In the rows, 128 means zero.
which system made each run
trace 1, mado (11 x 18)
[[162 116 152 109  93 136 115 141 159 153 109 112 114 137  94 126 152 122]
 [155 120 120 126 103 113  94 169 133 161 153 107 140 152 120 118 122 131]
 [117 131 118 137 121 105  89 123 124 155 169 122 129 127 161 115 118 158]
 [112 147 107 124 109 101 119  99 155 123 142 141 107  95 143  99 119 148]
 [139 137 104 115 127 131 139 138 169 103 133 150 119  93 105 123 109 149]
 [163 118 127 116 132 159 152 145 143 148 154 134 128  98 103 151 141 153]
 [167 131 128 136 119 114 141 131 122 177 150 132 124 127 126 149 173 136]
 [164 142 114 143 132  66  98 129 127 146 127 138 120 134 135 136 144 143]
 [152 121 123 126 143  85  98 120 151 117 116 118 131  95 153 126 110 164]
 [153 101 127 112 117 134 127 122 179 125 124 117 133  69 144 115 126 133]
 [169 102 114 125 116 152 129 141 174 156 154 149 139 105 125 126 148 102]]
trace 2, fer (11 x 18)
[[113 183 160 121 102 156  97 172 117 179 109  77 170 119 168 127 177 159]
 [125 213 132 151 112  91  66 111 125 168  84 155 135  96  97  95 149 120]
 [167 162  82 128 154  37 124 146 108 103 120 137 150  72 123 104  96 146]
 [148 140 106 147 152 131 165 139 141  99 142 119 146  42 186 153 153 176]
 [158 144 122 158 123 163 150 107 175 164 144 183 105  79 116 159 191 130]
 [202 101 100 127 147  91 124 130 128 191 169 178 131 148  97 143 143 110]
 [168  95 132 101 160  84 104 121 120 166 159 112 158 149 206 147 143 148]
 [131 136 148 104 114 118  79  90 201 132 113 136 126 128 203 124 176 130]
 [162 154 104  90 120 117  75 142 217 115 130 174 136 123 113  96 130 102]
 [170 154 104  80 163 137 100 180 147 122 203 127 185 106 132 114 116 130]
 [130 197 135 135 135 143  96 135 123 148 213 117 149 117 173 140 182 148]]
trace 3, kesal (11 x 18)
[[ 79 112 161 127 135 116 131  52  98 101 153 110  90 154 160 133 112 134]
 [ 95 121 133 128 105 137 154 112 142  45 125 118  68 157 112 133 105 130]
 [112 108 148 134 117 194 144 150 136  95 123 118 117 116  60 128  83 120]
 [101  99 145 136 107 164 154 137  80 188 122 104 131 126  84 115 104 116]
 [ 82 107  99 169 101  99 124 135  76 174 106 130 121 174 141 109 104 130]
 [ 78 131  90 146 147  88  99 116 123 105 102 162 120 147 139 103  63 154]
 [100 153 104  73 153 116 160 125 128  75 116 134 132  98 101  99  76 166]
 [117 157 101 104 121 158 209 183  94 108 127 117 153 107  90 119 133 127]
 [109 147 104 174 146 171 155 161  63 174 124 155 168 138 107 137 144  92]
 [103 136 115 157 184  94 114  91  47 170 113 167 145 172 137 143 115 119]
 [ 94 140 121 114 182  64 131  94  89  59  88 135 120 167 155 135  95 153]]
trace 4, revu (11 x 18)
[[152 113  86 142 113 108 114 163 115 170 164 141 152 122 113  94 107  91]
 [104 126  94 130 170 104 121 106 102 159 167 154 148 125 171 127 100 160]
 [101 146  99 102 134 104 153 105 157 121  92 159 105 135 151 132 134 187]
 [158 139 127 104 122 140 134 176 172 120  79 134 125 125  85 144 139 160]
 [169 136 158  98 147 167 136 166 114 145 142  95 168 107 113 142 148 123]
 [128 156 132 143 120 113 139 116  79 151 162 113 146 126 162 125 181  86]
 [117 154 114 179 129  75  89 101 108 124 116 156 108 148 139 123 134 116]
 [126 119 135 134 174 109 100 104 148  73  85 141 108 127 118 142  84 160]
 [136  95 145  92 135 175 172 135 175  70 105 109 126 110 128 145 129 127]
 [148 105 134 131  85 181 166 156 145 153 151 123 140 126 109 125 167  69]
 [123 125 130 154 120 121  99 112  74 200 179 136 139 155 118 113 128  87]]
trace 5, mado (11 x 18)
[[146 137 133 122 161 124 116 125 129 120  96 165 123 157  70 142 119 113]
 [144 107 164 102 152 124 130 137 101 109 132  83 127 153 125 155 109 147]
 [108 131 156 147  92 141 120 127 135 117 115  91 122 132 169 129 162 116]
 [116 143 125 152 113 129  88 135 136 136  97 147 139 131 108  99 120  82]
 [120 105 122 113 149 126 123 128 100 128 158 124 137 141 110 110  76 123]
 [ 94 113 126 136 111 143 163 110 123 108 154 114 105 136 159 135 135 141]
 [101 156 125 143 109 145 133 118 151 126  92 156 105 136 112 128 146 125]
 [131 137 130 104 146 131 128 145 108 128 110 130 136 141  74 124 103 129]
 [122 123 139 115 124 137 151 143  95 123 145  84 138 134 143 133 127 138]
 [100 154 128 161 107 138 133 128 118 131 112 124 132 125 154 123 160 111]
 [113 147 116 138 144 112 119 122 109 131 103 157 141 127 106 107 108 106]]
trace 6, Kal (11 x 18)
[[ 96 133 143 125 103 162 109 135 173 117 101 129 110 189 156 144 157 141]
 [119 124 169  88 108 157  83 121 168 153  99 113 129 121  92 104 105 134]
 [148 144 151  88 100 105 126 128 112 133 168  73 137  97 117  99 127 128]
 [129 163 110 170 106 107 101 141 115 127 184 126 131 117 166 115 154 106]
 [121 132 104 176 141 115  96 100 137 136 139 181 108 120 108 121 104 120]
 [142 111 123 127 139 100 157 109 129  94 119 135  87 115  90 139  99 156]
 [131 123 131 148 105 148 170 155 133 102 110 100 113 115 144 155 151 157]
 [119 120 137 155 109 179 130 143 129 179 108 130 140 123 116 131 152 116]
 [152 104 129 108 127 102 121 128 102 186 123 127 143 144 100 116 114 111]
 [147 122 113 117 135  74 115 133 119 128 133 110 140 142 175 127 124 143]
 [115 132 107 128 130 124 120 111 172 117 109 154 136 110 180 121 138 134]]
trace 7, kesal (11 x 18)
[[146  73 188 105 137 144  73 112 152 175  79  97 141 166 160 147 137 127]
 [116 110 156  85  84 103  72 114 175 122 100  95 124 169 176  93 134 109]
 [121 134 127  99  89 135  74 141 191  93 174 110 126 131 145  77 113 107]
 [124 148 134 106  92 165 116 131 162 145 221 112 120  94 120 104 133 140]
 [135 147 128 155  80 136 137 131 133 180 195 127  91 122 117 139 169 162]
 [153 143 126 191 104 105  88 123 149 163 132 153  77 129 111 159 151 173]
 [173 130 149 142 128  80  82 110 163 135  92 123  92  88 109 141 122 177]
 [186 118 142 109  98  89 124 139 166 117  88  88 120  65 121 116 138 143]
 [185 104 114 136  84 129 129 169 174 148 123 112 151  69 144 105 155  95]
 [174  88 104 144 115 128 104 131 166 205 164 152 156 100 167 122 154 105]
 [160  98 107 116 134  89  99 103 173 182 164 153 120 142 191 145 153 162]]
trace 8, revu (11 x 18)
[[125 145 111 105  88 147 178 189 128 152  96  95 148 126 148 139 172 178]
 [145 182 123 142 112 129 121 177  91 187  93 118 171 103 107 113 166 121]
 [136 178 120 128 171  68 114 128  51 130 132 124 167 115 127 120 121 119]
 [119 154  99 157 170  83 141 123 102  61 106 144 129 130 176 148 134 138]
 [124 129 116 160 156 155 156 127 157  82  55 170 118 110 115 156 141 123]
 [153 101 151 110 154 175 175 135 115 122  97 138 137 127  65 148 128  83]
 [130  91 142 130 133 148 165 138  66 142 153 102 144 180 134 143 140  73]
 [ 69 128 128 169 118 131 107 110  88 149 111 134 128 193 162 124 127  99]
 [ 69 148 128 124 138 114  92 112 126 100  67 145 115 166 101 107  77 138]
 [103 127 128  90 140 159 142 165 147  46 107 111 140 140 106 119  74 148]
 [101 139 118 133 108 214 182 187 123 104 152 109 153 114 127 126 136 113]]
trace 9, semag (11 x 18)
[[ 79  65 107 143  88 203 153 124 167 174 113 167 134 145 121  96 112  68]
 [ 77 100  79  98 122 125 132 129 102 177 144 166 154 201 117  81  81  88]
 [ 44 160 102  93 134 119 109 153  93 134 129 115 164 191 164  99  85 168]
 [ 55 222 132 112 118 142  95 138 134 111  82 129 135 124 117 102 117 187]
 [136 227 123 115 129 130 121 161 122 103 117 148 128  98  35 113 131 137]
 [167 190 124 157 153 130 151 188  62 107 165 117 156 109  87 157 155 110]
 [133 142 141 228 153 127 145 135  48 117 106 116 131 122 144 179 162 105]
 [120  90 134 205 156 102 139  94  97  81  51 148  84 133 112 157 101 117]
 [122  62 119 125 155 148 176 133 145  37  92 128 110 122  99 143  61 129]
 [ 92  84 121 113 121 232 198 166 162  88 125 126 148 126 123 131 119 100]
 [ 86 117 106 140 115 207 153 152 132 172 118 179 150 184 109 117 148  57]]
trace 10, semag (11 x 18)
[[113 152  93  92 163 114  92 140 148 117 120 149 190  92 166  86  98 123]
 [103 200 100  96 131 119 148 109 137 100 154 158 139 103 160 109 166 126]
 [145 188 104 139 135 113 125 137 140 133 156 171 106 153 120 163 177 157]
 [159 143 155 133 186 119 106 118 102 147 142 135 120 136 102 180 134 161]
 [145 121 191 125 144 122 126  97 102  99 118  80 107 128 124 159 138 126]
 [155  97 160 149  99 138 113 135 162  87 104  95 105 120 124 135 130 110]
 [154  80 123 147 120 154 120 130 167 127 144 138 133  97 121 119 107  85]
 [113  92 107 132 117 136 154 105 120 145 176 139 134 129 153 107 125  87]
 [ 89 110 107 131 107 113 131 117 128 151 142 135 115 175 169 122 130 140]
 [ 98 129 127 106 126 115  97 113 147 155 112 133 117 143 127 116  96 180]
 [126 154 143  70 122 126 124 132 137 128 126 110 131 110  95 105 116 156]]
trace 11, zur (11 x 18)
[[169 152 113  67 111  96 130 123 203 122 139 143 116 107 140 123 164 157]
 [190 145 152  62 125 117 129 123 156 165 156 105 145  72 116 124 160 153]
 [179 138 147  97  95  98 134 108 122 175 181 104 126  94 127 113 185  97]
 [198 118 132 133 103  62  93  97 151 166 166 130 114 119 158 128 181  99]
 [192  96 160 108 139  58  86  64 165 140 132 122 103  94 153 135 140 135]
 [178  78 164  76 107  94 142  63 183 113 135  98  95  72 143 117 141 117]
 [188  61 133  83  76 126 147 105 207 164 157 111 116  72 142 107 157 101]
 [188  65 125  76  91 100 113  99 177 226 190 124 131 101 134 100 140 120]
 [170  92 129  61  90  41  99  62 164 199 194 120  97 139 164  96 143 143]
 [172 123 137  51  87  43  95  63 214 145 155 113  84 107 177  99 169 166]
 [202 130 154  38  88  84 107  84 236 145 145 104 107  36 137  98 164 160]]
trace 12, zur (11 x 18)
[[126 206 124 158 164 118 131 152  36 102 179 137 142 136  69 138 125 110]
 [126 169 126 216 148 117 143 147  69  74 139 129 103 164 140 188 166 126]
 [115 138 160 209 180 167 123 116 111  92  50 150 114 121 122 196 145 140]
 [108  99 161 155 158 177 161 129  91  93  41 130 126 124  62 150  97  91]
 [ 97  64 118 169 120 184 172 189  83 107  86 107 161 167 123 126  96  74]
 [ 54  92  90 185 153 180 115 159  91 156 115 155 173 183 166 126  81 107]
 [ 34 144  98 138 179 150 108 123  99 102 110 187 135 207 122 119  58 134]
 [ 54 176 111 113 156 165 141 175 122  30 103 137 124 197 108 138  83 173]
 [ 63 203 128 143 146 230 146 211 109  72 104 111 165 131 108 148 122 171]
 [ 72 214 126 186 137 208 127 197  54 134 129 141 166 138  63 133 126 107]
 [ 92 185 109 229 157 128 105 190  18 112 128 140 138 203  80 155 113 103]]
trace 13, Kal (11 x 18)
[[140 116 150 162 111 124 106  80 166 143 117 135 113  77 170 133 165 110]
 [163  81 115 129  95 126 149 105 169 137 135 154 101 103  95 107 133  74]
 [177  69 110 129 113 126 147 159 148 141 193 115 112 135 120 144 121 141]
 [129 107 119 146 115 125 128 111 143 183 169 136  99 152 173 158 155 176]
 [130 120 118 115  89 102 114 102 176 172  95 161  88 161 120 122 145 149]
 [178 111 125  91  95 102 112 155 192 135 106 116 112 107 103 118 123 168]
 [168 139 126 117 101 133 137 140 169 160 161 110 130  61 151 132 167 168]
 [169 149 106 144  99 120 134 122 149 198 169 169 117 107 118 130 188 112]
 [205 118 108 137 131  79 104 128 156 171 155 173  98 147  87 148 143 132]
 [194 100 129 132 138  78 121 109 171 134 126 136  89 113 146 176 151 188]
 [171 109 132 126  92 128 155 108 206 144  98 141  90  93 154 155 198 148]]
trace 14, fer (11 x 18)
[[138 113 135 115  64  66  99 111 142 153 154  82  94  94 116  79  98 155]
 [125 116  96 113  62 108 140 164 172 149 133  91 131  81 152  85 114 168]
 [111 141 105 113 100 166 131 149 162 197 131 137 148  71 117  99 122 170]
 [123 169  96  90 127 110 146 124 107 206 148 157 152 106 101 101 138 153]
 [126 174  88 114 142  74 143 138  96 169 118 145 149 137 162 129 153 176]
 [141 167 119 120 157  96 117 122 150 133  72 149 135 107 164 151 163 184]
 [181 155 126  98 155 117 130 126 172 115  80 158 142  80 113 139 164 126]
 [193 137 109 122 164 136 141 157 133 131 146 152 176  98 134 145 165  90]
 [155 137 122 160 170 132 101 119 111 157 181 150 160 122 172 156 164 107]
 [150 144 127 149 143  80  76  78 150 137 170 162 105 146 164 149 156 127]
 [179 115 117 108 132  76  90 120 196  92 150 135 103 136 158 136 131 143]]

runs to name
trace 15 (2 x 18)
[[128 149 105  95  98  87 172 163 100 105 140  99 108 169 109 123 135 158]
 [132 140 128 154 133 158 116 182 136 148  99 109 151 113 137 152 131 182]]
 | semag
trace 16 (2 x 18)
[[157 106  96 119 160  84 117 114 115 134 144 154 153 113 141 113 103  99]
 [111 126 114 112 136 107 152 107 122 100 151 112 131 125 195 130 139 145]]
 | semag
trace 17 (2 x 18)
[[154 112 114 109 132 151 185 119 119 141 227 121 151  92 164 127 168  87]
 [114 125  97 181 105 142 104 128 136 192 183 170 115 178 174 146 170 131]]
 | fer
trace 18 (2 x 18)
[[ 55 112 135 141 121 143 121  66 118 174 128 149 105 182 184 130 147 127]
 [ 94 138 140 101  99 102  85 112 159 125  68 144  89 185  84 100 100 155]]
 | revu
trace 19 (2 x 18)
[[158 112 108  96 129 168 148 189 137 160 128 124 203 114 138 113 147  78]
 [122 125 111 126 146 142 113 131 101 203 164 148 181 156 186 129 156  99]]
 | kesal
trace 20 (2 x 18)
[[147  94 150 103  63 108 142  93 148 149 141 101  91 104  91  88 125 100]
 [168  82 100 120  77 101 127 174 147 164 178 102 137 130 143 101 121 128]]
 | semag
trace 21 (2 x 18)
[[179 137 148 136 158  94 127 127  88 126  96 145 125 146  66 150 137  92]
 [149  88 152 145 152  99 120 142  84 102 116  73 131 152 155 155 109 136]]
 | mado
trace 22 (2 x 18)
[[149 150 127 135 123  99 111 134 160 112 104 126 128 124 180 141 172 145]
 [164 154 144 130 140 132  97 121 168 124 105 150 131  91 109 131 152 108]]
 | revu
trace 23 (2 x 18)
[[122  99 119 105 136 113 155 148  62 219 128 104 178 133 154 121 120 143]
 [ 93 158  97 117 124  69 125 131  87 166  84 132 156 162 181 101 140 145]]
 | revu
trace 24 (2 x 18)
[[188 135 151 100 172 109  67 118 167 129 153 124 145  96 143 149 134 148]
 [170 139 152  92 130 116 122  90 180 110 166 127 120  96 170 140 185 121]]
 | revu
trace 25 (2 x 18)
[[ 99 165 136 113 123 162 126 160 112 155 125 111 147 130 107 123 120 165]
 [ 99 183 121 148 107 125 118 149  85 139 135 119 135 147 112 110 138 116]]
 | zur
trace 26 (2 x 18)
[[103 123 120 168  83 164 135 128 198  71  97 128 100  85 156 114 139 123]
 [158  94 126 110 119 165 130 116 177 163 147 165 125  98  57 110 113  90]]
 | kesal
